(in the rows, 128 means zero)
Which row each row swaps with, under one turn or mirror:
The rows were stretched afterwards, more along some directions than others.
gibuf: [113 143 133 110 133 113 139 146 103 126 117 135 110 129 122 134 159 105
 149 131]
Keme: [147 132 147 114 126 127 149 163 140 102 128 131  98 124 119 108  79 124
 131 100]
Vul: [ 95 146 154  91 112 119 111 136 135 114 127 142 132 144 141 115 123 134
 116 112]
Nuvab: [105 120 116  95 119 105 104 125 129 116 125 129 110 134 143 142 156 119
 118 114]
Zopi: [105 138 112 114 109 100 133 105 134 125 114 126 123 135 135 114 139 144
 164 162]
kigan: [103 103 125 148  91 109 106 120 132 145  94 121 123 143 152 117 147 146
 138 148]
Zabe: [115 141 112 116 111 125 104 139 154 113 154 130 118 129 148 108 109  96
 138 115]
sobe: [137 138 170 122 110 134 171 145 132 101 136 148 103 132 124 126 104 144
 123 115]
zaf: [136  97 105 113 122 138  98 127 118 110 115  95 128 176 131 133 141 119
 120 139]
lopil: [138 139 115 154 113 110 101 131 151 126 127 135 129 121 140 124 132 148
 139 143]
gab: [119 128 141 127  91 135 137 159  91 127 126 137 121 121 136 163 155 151
 116 131]
ziku: [145 120 114 133 157 120 132 148 148 114 160 132 115 106 138 127  94 115
 129 104]
Sez: [102 159 154 147 116 153 123 113 122 144 133 131 135 145 140 129 167 133
 117 108]
kad: [153 104 118 133 134 122 112 143 154 134  84 130 109  96 126 124 109 121
 123 122]
dasos: [142 138 132 162 131 136 132 153 158 128 157 141 111  95 135 125 101 122
 106 103]
belus: [145 104 155 118 110 142 121 156 122 131 115 114 119 155 127 117 114 127
 104 105]
sonab: [116 134 134 112 119  97 117 154 118 141 113 142  93 114 134 132 146 114
 134 117]
gasom: [118 101 123  95 117 133 126 127 136  95 149  98 168 175 140 128 123 104
 146 131]
demu: [129 135 147  99 131 136 140 131 128 125 117 123 115 138 106 130 122 101
 134  98]
fifo: [153 104 148 122  93 136 136 148 161 131 128 129 113 128 127 120 108 137
 107 107]
beti: [157 142 120 116 144 152 142 136 108 129 155 129 156 107 124 160 131 136
 117 116]
kerum: [118 104 113  96 123 137 143 125 124 113 161 125 146 145 167 103 108 115
 139 133]
zasi: [144 150 148 144 137 131 135 126 136 141 161 132 136 125 156 140 121 138
 109  95]
Zugo: [123 135 147  99 143 124 145 125  76 137 118 127 104 149 130 159 145 132
 139 140]
zikon: [127 147 153 120 155 161 167 112  96 131 124 133 119 137 113 134 140 144
 132 123]
bikel: [139 120 139 134 113 108 118 143 105 140 121 150  99 105 133 139 131 169
 147 151]
zaka: [128 148 131 128 125 150 102 112 155 116 151 118 141 153 132 138 125  95
 120 111]
Turi: [130 127 117 114 147 116 106 106 111 131 108 106 165 132 153 145 121 124
 163 135]
sedup: [152 120 165 126 129 160 159 116 111 133 130 123 145 142 138 137  99 154
 119 127]
gosov: [154 114 124 114 154 126 130 131 152 107 140 124 114 114 127 139  99 135
  98  88]
milu: [135 123 131 115 106 123 152 130 131 118 137 129 149 122 159 107  88 151
 102 134]
sazo: [105 114 114 124 119 101 106 150 130  98 148 138 148 123 145 116 138 121
 150 158]
ralut: [146 115 121 103 162 148 123 129 162  97 135 128 112 146 125 119 103 128
 124  88]
bitif: [115 127 149 116 106 143 119 111  98 133 134 120 154 174 149 141 167 131
 141 143]
romi: [145  99 139 137 101 126 154 154 112 137 109 132 120 117 134 128 121 170
 118 128]
maz: [122 122 132 145 104 138 132 144 166 108 175 142 106 126 136 115 117 119
 124  94]
bivus: [129 101  95 117 137 121 141 120 149  95 109 109 127 156 125 111 112 138
 155 147]
Vub: [129 135 126 118 135 111 127 124 111 117  94 118 139 132 126 137 105 143
 152 166]
ziva: [142  85 107 137 119 135 137 136 127 134 135 125  76 122 154 110 100 140
 119  99]
Paku: [145 128 125 151 129 125 107 117 164 121 105  92 135 152 112 126 110 139
 132 117]
folur: [120 114  94 111 129 133 102 117 101 136 136 106 170 147 137 141 153 119
 143 155]
zibe: [120 142 129 137  99 111  93 132 160 135 114 119 147 142 122 110 125 140
 113 137]
dato: [113 131 124  87 132 114 120 122  80 139 133 110 143 149 140 116 131 112
 136 120]
zes: [145 113 115 118 160 122 129 108 119 131 119 111 154 143 117 120 124 138
 153 149]

romi swaps with folur
zasi swaps with Zugo
bitif swaps with sedup
zes swaps with kigan

Which row each row swaps with, under one turn or mirror:
The rows were stretched afterwards, more along some directions than others.
ful: [129 194 185 142 175 141  83 103  90  97 145 123 216 133  56  57]
rusib: [113 157 127  98 102 125 121 119 107 124 138 103 152 127  97  89]
fezo: [120 144 188 170 160 140 150  73 111 116 155 106 115 131  67 103]
savu: [132 111 155 158 123 120 137  60 157  90 159  67 129 104 104 140]
dabam: [ 96 162 182 121 139 153 180  94 114 120 153 131 137 116  77  67]
rubi: [105 172 168 135 155 144 190  90 112  98 137 127 123 115  62  61]
Nevi: [118 153 177 127 134  99 143  83 127  82 157  87 125 123 116  99]
pef: [105 172 167 142 161 107 154  92 141 133 155  66 165 157 103 116]
pigi: [141 161 124 149 132 118  86 123 158 139 120 113 169 136 105 131]
fot: [124 170 193 164 171 169 119  72 109  87 173 114 171 132  73  57]
fop: [152 141 134 163 135 132 109 117 141  91 129  91 184 134 101 137]
par: [115 146 183 161 146 106 172  57 157 139 157  46 147 133 116 133]
Buv: [108 130 175 151 147 180 138 105 122  68 152 102 147 122  50  64]
vetu: [104 144 189 130 120 113 158 137 137  98 121  65 138 121  83 131]
muret: [ 98 147 144 136 143 114  94 122 119 109 138 111 205 134  97  79]
tegaf: [159 167 197 134 159 141  96  87 132  81 139 127 162 121  74 114]
Sal: [105 114 203 162 138 156 172  84 151  98 163  76 111 114  71  84]
ton: [117 131 206 173 151 147 178  74 133  65 152 101  96 116  72 102]
vura: [107 135 203 139 148 155 173  88 123  64 155 122 165 126  49  47]
mufot: [113 195 164 137 143 128 131  96 103 100 123  57 143 117  63  79]
Mipos: [121 102 196 177 150 145 148  47 150  84 163  82 142 101  88 108]
bidit: [106 166 165 134 144 126 180  63 117 136 142  93 149 103  86  80]
rata: [121 177 154 149 123 112 124  96 159 120 139  64 161 146 103 143]
kedu: [103 183 114  96 133 100 139  89 111 130 136 102 131 115 119  80]
nik: [123 169 127 114 117 102 159  94 119 134 130 103 145 102 100 100]
sarer: [130 168 141 130 106  97 123 122 156 156 113  62 160 129  78 170]
mifu: [129 175 222 127 135 142 168 117 120 120 138 113 122 132  48  97]
nen: [152 160 187 116  97 131 102 119 140 115 130 120 158 133  87 124]
taguz: [124 175 172 132 145 102 140  66 146 154 145  56 154 149 125 132]
Likat: [121 150 212 129 122 151 116  78 167 135 141  87 138 114  59  95]
zotus: [115 146 199 118 116 148 184 116 156 136 134  81 127 127  72 140]
pud: [118 154 203 158 154 112 158  58 146 140 153  61 175 148  97 118]
tipo: [133 139 185 169 138 130  96  77 151  76 169 103 149 130  68 105]
Kudor: [ 95 154 149 126 130 114 130 134 121 121 115 112 161 134 118  92]
nupe: [ 94 135 133 138 137 123 130  97 134 130 133 113 183 114 113  91]
logog: [139 160 209 143 142 144  97  59 154 119 136  51 153 126  77 118]
mis: [109 173 148  98 131 136 174 116 136 160 121  90 108 107 107 107]
diz: [135 148 135 157 138 141  82  99 147 121 162  69 176 141  58 110]
Vit: [100 128 150 162 161 132 104  89 123 117 145 114 208 133  94  83]
gipel: [141 132 175 128 120 115 117 110 143 110 166  86 154 137  76 117]
pege: [ 83 147 194 126 124 136 181 134 123  77 145  74 134 111  84  84]
tuve: [136 185 142 129 133 132 123  71 133 128 140 118 136 128  98  89]
bap: [114 181 130 116 151 128 163 124 110 129 120  93 154 127 102 102]
garuf: [102 134 160 151 135 158 161 159 114 102 131  96 152 122  59  76]

par swaps with nupe
bap swaps with vetu
vura swaps with fezo

